In the data rows, 128 means zero.
Here are some points, each followed by its number:
tensor([207, 134, 107, 137, 159, 150, 111, 146, 098, 138, 064, 139, 142,
        188, 070, 011, 167, 131, 070, 104, 108, 151, 089, 098]) 0
tensor([111, 160, 074, 146, 104, 155, 151, 098, 104, 171, 150, 123, 112,
        107, 122, 133, 082, 159, 141, 105, 121, 171, 122, 129]) 1
tensor([146, 112, 090, 098, 124, 127, 162, 160, 144, 107, 126, 179, 132,
        170, 160, 139, 137, 143, 153, 184, 115, 133, 089, 102]) 2
tensor([078, 156, 098, 095, 095, 195, 049, 125, 110, 190, 097, 117, 182,
        063, 103, 111, 112, 130, 170, 136, 020, 127, 136, 120]) 3
tensor([131, 158, 131, 052, 150, 111, 141, 176, 114, 105, 146, 184, 126,
        149, 166, 126, 072, 176, 151, 138, 162, 146, 109, 139]) 4
tensor([144, 166, 128, 062, 101, 104, 127, 150, 046, 127, 092, 161, 132,
        149, 090, 076, 134, 132, 102, 089, 118, 086, 121, 167]) 5
tensor([102, 055, 123, 054, 148, 089, 122, 133, 177, 129, 114, 111, 092,
        103, 151, 156, 080, 131, 158, 225, 133, 157, 160, 151]) 6
tensor([093, 147, 191, 188, 183, 071, 086, 115, 125, 159, 100, 063, 229,
        054, 088, 196, 077, 089, 206, 148, 083, 058, 103, 209]) 7
tensor([112, 126, 149, 106, 103, 125, 144, 133, 133, 148, 106, 105, 106,
        114, 116, 138, 148, 103, 101, 104, 145, 106, 150, 143]) 8
tensor([080, 084, 153, 166, 177, 194, 123, 080, 201, 135, 176, 116, 131,
        175, 151, 157, 160, 152, 139, 130, 154, 161, 175, 090]) 9
tensor([109, 140, 161, 134, 171, 096, 136, 089, 125, 154, 097, 162, 144,
        116, 141, 128, 115, 127, 131, 099, 136, 163, 108, 116]) 10
tensor([118, 073, 138, 150, 159, 131, 151, 142, 147, 184, 124, 137, 179,
        148, 151, 059, 124, 111, 133, 127, 180, 132, 100, 175]) 11
tensor([152, 174, 155, 136, 142, 112, 118, 083, 129, 117, 115, 145, 095,
        139, 140, 098, 154, 136, 104, 141, 120, 113, 212, 144]) 12
tensor([116, 087, 131, 148, 156, 127, 144, 134, 143, 167, 121, 141, 169,
        141, 154, 076, 127, 111, 131, 131, 160, 135, 105, 170]) 13
tensor([130, 121, 117, 160, 127, 139, 090, 112, 100, 118, 134, 157, 131,
        133, 132, 093, 135, 133, 087, 088, 120, 146, 130, 115]) 14
tensor([097, 052, 085, 103, 149, 140, 080, 162, 146, 170, 128, 087, 177,
        187, 103, 090, 107, 090, 128, 149, 123, 164, 079, 031]) 15
tensor([136, 031, 162, 171, 183, 120, 143, 030, 154, 101, 157, 114, 100,
        250, 123, 096, 200, 137, 143, 151, 226, 134, 202, 095]) 16
tensor([114, 148, 106, 159, 104, 144, 154, 146, 091, 143, 124, 161, 139,
        121, 153, 129, 124, 127, 156, 152, 117, 177, 149, 146]) 17
tensor([118, 145, 099, 129, 149, 141, 077, 096, 094, 151, 109, 097, 152,
        129, 121, 106, 106, 116, 132, 099, 101, 154, 105, 147]) 18
tensor([155, 169, 095, 142, 124, 132, 163, 117, 118, 108, 112, 145, 102,
        152, 134, 126, 129, 170, 129, 147, 141, 138, 140, 130]) 19
New points follow, each followed by the numbers of its two nearest points above by angle, seen from the average point of the numbered points, nearest first.
tensor([155, 074, 144, 152, 074, 121, 139, 186, 129, 217, 147, 119, 135,
        134, 101, 077, 157, 032, 056, 094, 132, 082, 115, 102]) 8 11
tensor([145, 165, 108, 197, 134, 119, 135, 104, 072, 093, 096, 084, 138,
        154, 085, 147, 143, 129, 130, 127, 144, 117, 120, 151]) 19 7
tensor([142, 099, 135, 143, 100, 121, 132, 160, 125, 172, 140, 114, 131,
        130, 106, 112, 144, 067, 091, 110, 129, 102, 114, 112]) 8 15
tensor([128, 116, 173, 098, 096, 126, 109, 180, 154, 074, 215, 069, 058,
        089, 125, 237, 063, 155, 113, 089, 162, 093, 166, 200]) 8 6
tensor([129, 187, 100, 137, 098, 110, 162, 169, 140, 062, 089, 115, 131,
        113, 112, 132, 138, 140, 113, 118, 124, 127, 122, 061]) 19 2
tensor([141, 168, 130, 038, 154, 110, 136, 180, 110, 100, 143, 198, 117,
        155, 177, 123, 062, 197, 149, 133, 169, 149, 101, 147]) 4 2
tensor([114, 142, 165, 130, 175, 097, 144, 097, 128, 154, 100, 163, 148,
        122, 137, 121, 112, 132, 134, 094, 138, 156, 105, 115]) 10 7
tensor([110, 116, 139, 147, 134, 084, 191, 059, 094, 187, 087, 130, 134,
        149, 122, 101, 171, 057, 140, 108, 137, 182, 122, 103]) 10 16
tensor([105, 141, 153, 142, 151, 108, 111, 124, 124, 139, 119, 102, 170,
        097, 110, 159, 104, 114, 161, 136, 107, 101, 115, 160]) 7 3
tensor([085, 121, 124, 095, 103, 183, 090, 127, 100, 159, 161, 084, 119,
        127, 143, 166, 158, 088, 115, 125, 146, 109, 125, 157]) 8 3
tensor([116, 112, 122, 160, 104, 166, 151, 135, 163, 115, 171, 130, 101,
        068, 148, 207, 160, 113, 100, 163, 089, 112, 109, 162]) 8 17
tensor([152, 094, 141, 141, 089, 117, 132, 172, 128, 195, 148, 122, 126,
        137, 109, 101, 141, 060, 079, 110, 131, 092, 118, 099]) 8 15
tensor([126, 117, 150, 116, 113, 125, 118, 151, 140, 106, 166, 098, 100,
        109, 128, 178, 097, 134, 124, 112, 143, 112, 147, 162]) 8 6
tensor([108, 141, 158, 153, 152, 094, 106, 123, 118, 137, 110, 101, 182,
        090, 109, 163, 098, 110, 168, 135, 102, 097, 113, 169]) 7 3
tensor([140, 131, 101, 100, 150, 100, 079, 122, 094, 174, 101, 080, 146,
        122, 090, 152, 076, 093, 137, 124, 078, 142, 054, 125]) 18 7
tensor([132, 120, 112, 170, 126, 137, 080, 108, 092, 115, 133, 163, 135,
        134, 131, 084, 131, 133, 079, 077, 116, 147, 130, 114]) 14 0
tensor([153, 086, 133, 199, 088, 118, 120, 151, 155, 141, 160, 197, 137,
        099, 168, 131, 132, 096, 137, 181, 048, 125, 176, 122]) 17 2
tensor([112, 141, 153, 151, 147, 102, 114, 123, 122, 140, 118, 104, 163,
        098, 112, 160, 104, 112, 159, 139, 112, 105, 119, 160]) 7 3
tensor([193, 228, 053, 165, 122, 144, 207, 100, 111, 081, 096, 166, 062,
        185, 143, 123, 125, 234, 131, 176, 154, 156, 161, 129]) 19 12
tensor([100, 150, 178, 159, 167, 085, 114, 118, 125, 144, 117, 090, 183,
        074, 106, 185, 088, 109, 184, 143, 109, 089, 116, 188]) 7 10
tensor([125, 161, 109, 135, 110, 118, 150, 154, 140, 086, 107, 121, 136,
        117, 117, 130, 134, 135, 120, 121, 124, 122, 119, 083]) 19 2
tensor([119, 120, 095, 130, 102, 152, 124, 090, 057, 118, 135, 159, 108,
        152, 111, 126, 163, 135, 110, 085, 138, 165, 097, 086]) 14 1
tensor([111, 165, 141, 146, 127, 142, 082, 142, 136, 168, 140, 156, 182,
        110, 121, 074, 079, 171, 124, 091, 116, 067, 146, 147]) 3 7
